In the rows, zero is written as 128.
T: rows in 3 groups, each row roughly a mix of its group's directions
T (139 x 14)
[[124 154 110 117 150  82 178 136 142  85 172 124 107 154]
 [143 137 141 156  94 116 109 111 102 151 100  95  95  65]
 [ 95 161 101 105  94 132 135 117 140 175 115 170 176 140]
 [116 112 117 164 140 145 125 117 143 158  43 139 136 149]
 [131 123 127 189 125 120 133 133 137 132 118  75 160  68]
 [151 162 108 118 146 144 156 108 197 128 118  86 145 151]
 [162 195 143 130 150 154 118 122 176  95 127 149 146 136]
 [114  95 121  82 108 182 131 119 122  78 154  92 127 137]
 [124 124 145  91 180 154 133 146 127 107  88 142 141 187]
 [109 123  83 158 108  78 120 142 135  67 106 108 113 119]
 [102 149 161 164 113 141 128 136 153 147  78 160 176 103]
 [136 178 175 107 120 145 159 109 147  77 112  94 130 117]
 [117 168  78 139 169 149 147 157 167  86 118 126 108 127]
 [147 115 190 125  65 121 153 112 126 105 107 141  97 131]
 [104  86 168 128 156  85 130 129 105 160 119 112 182 123]
 [167 150  98 150 166 128 127  95 129  80 174 112 103 114]
 [140 162 134  89 189 163 152 141 137 117 170 136 129  98]
 [158 142 176 106 165 146 120 125 151 146  81 149 144  84]
 [ 83 153  60 134 139  98 137 143 109 155 122 118  91 141]
 [107 126 108  78 111 120  97 115 127 127 149 146 121 204]
 [127 171 141  95 130 152  97 104 130 157 146 157 192 132]
 [132 131 103  74  84 114 149 108 118 140  93 130 102 180]
 [ 91 130 141 144 139 173 104  70 120 168  99  98 134 125]
 [131 120 135 100 142 150 128  87  94 107 155  71  91 163]
 [133  64 145  97  93 148  96 107  93 126 163 120 148 125]
 [146 115 122 105 102 100 150  82  75 115 161 147 119  86]
 [143 103 133  94  78  92 133 119 132  88 141 109  91 171]
 [135 122 132 144 135  95 171 181 132 191 136 158 126 112]
 [103 153  86 174 137 160 139  95 160 143 128 134 161 168]
 [ 92 175 123 120 117 156  70 127 111 153 166 156 128 148]
 [124 154 146  89 112 117 147 119 186 124 140 183 155 155]
 [134 156 136 137 178 137 190 138 118  94 122  95 104  98]
 [ 77 111 113 141 147 141 156 123  89 147 196 114 119 129]
 [129 129 113  70  94 119  84 127 125 147 151 176 133 164]
 [169 140 121 154  98  72  90 117 151 138 159 111  98 108]
 [ 77 109 146  89 138  82 144 120 111 136  96  78 141 136]
 [181 139 141 107 140 174 133 114 140  90 141 142  86 168]
 [ 96 151 141 135  74  97 126  96 134 124  85 153 157 164]
 [126 159 127 192 145 108 126 143 150 123 112 169 132  74]
 [111 118 154 173 143 159 105 145 104 150 110  80  78 138]
 [114 129 160 134  77 119 124 120 151 203 106 144 145 142]
 [104  86 136 158  98 147 133 159 120 149 112  91 155 182]
 [146  92 148 140 155 109 179 154 172  95 133 124  96 100]
 [132 111 161 164 101 106  57 130 136 121 155 152 138 160]
 [121 135 138 193 118 132 125 159 119 112 112 154 136 195]
 [123 133 154 108 186 145 132 125 167 100 166 160 146  90]
 [140 110 174 121 106 153 148 127 136  67 154 126 124  75]
 [131 117 177 171 106 129 108 137 128 177 115 107 162  86]
 [133 123 170 110 179 149 126  82  75 120 142 143 112 153]
 [163 121 138  82  91 104  86 123 144 173 143 147 132 163]
 [123 152 166 165 109 120 149 112 144 177 111 123 110 188]
 [117 113 154 137 139 127 196 158 157  82 122 103 131 161]
 [150  68 125 120 109 176 139  79 140 120 106  94 121 113]
 [128 151 114  97 129  76 135 102 138 116 183 141 124  76]
 [143 165 134 137 162 112 134 124 153  87 132 172 147 189]
 [113 162 132 205 128 124 104 109 138 107 106  98 115  95]
 [143  95 163 128 119 132 124 150  90 155 112  88  64 129]
 [144 103  84  99 140 111 109 144 100  79 152 138  82 155]
 [142 176 104 132 109 171 104 125 116  85 168 131  87 114]
 [159 131 132 118 137 121 194 139 136  86 109  84  89 128]
 [165 131 118 119  75  74  98 101 131 104 132 113  88 123]
 [119 108 176 122 131 134 129  90  82 171 125  87 153 101]
 [112 151 129 135 196 162 171 114 142 111 130 119 141  85]
 [133 121  59 100  91  95 132 143 120 139 149 101 115  89]
 [146 111 118 164 108 147 114 151  68 139 144 122  86 174]
 [ 92 180 120 179 115 126 103 161 141 126 116 153 155 162]
 [ 78 121 124  91 138 121 110 171  74 114 145 146 128 164]
 [148  96 114 131  97 128 116  96  99 167 139 109  95  68]
 [142 113 116 106 193 144 123 107 161  98 170 158 127 154]
 [168 121 153 110 117 113 141  94 137  80 104  96 108 180]
 [121 136 123 178 156  95 142 140 133  72 126 111  73 117]
 [158  90  92 133  93 147 133  71 130 113 161  95 111 141]
 [108 116 146 166  88 128 119 121 134 207 101 122 143 130]
 [156  98 176  95  71  95 120 133 136 139 107 149 126 157]
 [ 99 123 118 131 179 163 103 124 104 138 140 128 150  60]
 [112 132  81 157 188  94 136 144 126 114 144 142 159  91]
 [149 112  97 128 150 159 146 118 121  96 125  70  72 143]
 [180  86  96 143 113 134 121 145 122 141 140  82  91 164]
 [ 99  97 106 165 126 134 146 201 125 156 125 152 141 105]
 [162 121 161 175 111 105 110 110 123  68 107 130  92 132]
 [148 118 155 129 109 170  81 132  77 132 132 150 102  83]
 [125 103 146  67 124  86 151 124 142 119 147  97 120 180]
 [102 161 126 143 124 130  71 137  94 112 127 195 128 117]
 [103  99 154 142 118  86 113 157  70 152 131 166 123 103]
 [117 109 173 149 189 122 115  94 130 131 119 146 171  94]
 [112 137 114 156  83 192 129 147 131 176 140 132 147 102]
 [131 147 107 162 173 134 134 105  90 128 170 121  96  79]
 [171 130 136 118 156 142 175 152 154  86 150  92  91 120]
 [125 161 109 117 164 132 140 154 124  58 169 141  98 128]
 [126 111 133 137 105 138 101  68 159  91 121 166 172 111]
 [138  97 130 117 110 114 188 142 149 187  94 115 104 121]
 [ 87 118  74 125 143 115 138 166 109 148 139 176 130  89]
 [137 121 162 132 136  76 179 128 182 132 133 111 165 114]
 [148 102  78  91  64 139 125 141 102 147 150 146 126 116]
 [134 160 137 147 123  83  93  80 133 162 149  94 131  90]
 [ 94 109  85 160 148 137 168 176 106 112 138 116 104  97]
 [132 141 178 161 106  95  81 116 171 136 100 114 136 153]
 [133 159 136 129 164 160 127 130 165  72  89 129 118 171]
 [107 136 120 110 102 139 108 131 188 144 162 186 157 139]
 [165  82 145 122 115 107 165 136 153  93 105  91  85 128]
 [ 95 136 120 142 160 171 138 103 156 181 129 139 170  97]
 [ 81 107 121 103  98 110 129 166 133 167  95 154 172 138]
 [120 105 156 101 145 136 160 106 122  86 160 109 115 192]
 [114 128 111 194 124 131 115 174 127 140  88 139 128  79]
 [ 92 139 101 107 162 171 178 135 139 138 152 136 176 119]
 [131 114  72 129 133 120 107 168  86 126  91 163 107  95]
 [113  90 139 140  66 118 116 143 109 180 130 132 169 109]
 [122 101 125 114 165 122 156 141  93 150  79 130  71 101]
 [107  97 109 132 103 101 124  73 162 103 141 141 179 148]
 [172 117 126 105  97  81 130 163 133 110 150 153 105 177]
 [126 166 124  95 150 126 191 160 144 105 136 145 134  82]
 [169  96 153 146 122 169 154 141 120 153 100  82  92 111]
 [ 84  93 109 144  69 159  99 101 127  97 130 125 152 119]
 [ 98 172  91 136 165 128 164 122 146 105 141 176 158 143]
 [119 125 171 165 126 136 153 169 143 138  69 107 107  97]
 [133 138 163 108 135 185 128 124 161  65 110 140 142 102]
 [105  71 186 150 105 110 136 160 109 126 122 140 164 131]
 [110 111 110 149 109  73 180 131 120 109 170 109  95 112]
 [108  83 122 139  87 112  76 125  88 115 100 104 102 108]
 [161 143 136 101 141 188  78  95 124 113 110 159 125 109]
 [121 130 117 103  92 141 189 134 163 170  92 114 135 100]
 [ 90 142 111 104 108 123  66 124 121 172 134 135 168  98]
 [179 144 129 149 146 159 140  85 176  97  97 141 126 147]
 [117 170 159 150 112 128  90 191 102 160 142 140 139 112]
 [101 136 127 143 148  99 171 180 142 155 105  97 136 175]
 [126 114  88  71 130 164 148 158 120 179 155 115 140 129]
 [128 113 165  71 104 130 148 130 120 191 142 160 143 137]
 [130 125 174 147  97  81 115  98 129 122 123  71  91 126]
 [162 167 114 152 132 179  94 106 110 118  97 124  96  94]
 [116 150 117 152 114 181 102 177  92 122 125 120 102 172]
 [142 148 144 116 139 121  94 141 154 114 182 184 172 136]
 [158 119 116 108 160 125 157 121 126  48 126  98 102 131]
 [125 123  75 111 147 131 135 138  86 146 135 104  77 177]
 [104 124 138 145 134  63 138 152 132 194 110 129 154 115]
 [126 167 112 164 148  98 171 142 146  96 141 168 149 165]
 [177 102 144 111 112  75 125 146 133  84 138 145 114 170]
 [154 118 138 149 169 124 110 112 115 155 201  99 104 137]
 [199 121 153 156 133 140 141 139 159 121 179 156 116 129]
 [135  91 133 133  88 118  54 136  98 113 138 112  94 138]]

which group is each row in? (one row of each group first)
[ 86 104 154 153 153 100 139 174 127 189 134 128 134 115] => M
[166 111 186 139 113 146 132 117 170 109 132 125 184 140] => S
[133 186 122 111 163 141 173 126 161 111 151 160 162 142] => F

[115 148 179 123 120 115 115 154 118  89 160 168 143  77] => S
[108 113  90 146 126 166 152 193 122 145  98 117 130  91] => M
[112  65 139 115 139 104 115 103  93 137  89 116  78 121] => F
[140 106 178 121  71 144 139 128 145 126 131 176 144 170] => M
[113 132 111 108 101 133 133 146 126 221 128 153 133 129] => F
[102 116 112 166 104 114 122 179 148  97  67 143 141 128] => M
[108 137 125 114 178 176 183 161 145 117 115 158 143 133] => M
[112 107 117 163 101  57 136 130  95 156 161 141 114 114] => S
[150 103 155 114 164  74 165  96 157 140 107 148 145 103] => S
[102 118 106 179 115  54 145 111 132 132 132 161 137 138] => S
[ 98 103  90 110 132 167 138 131 137 104 123  95  76  85] => F
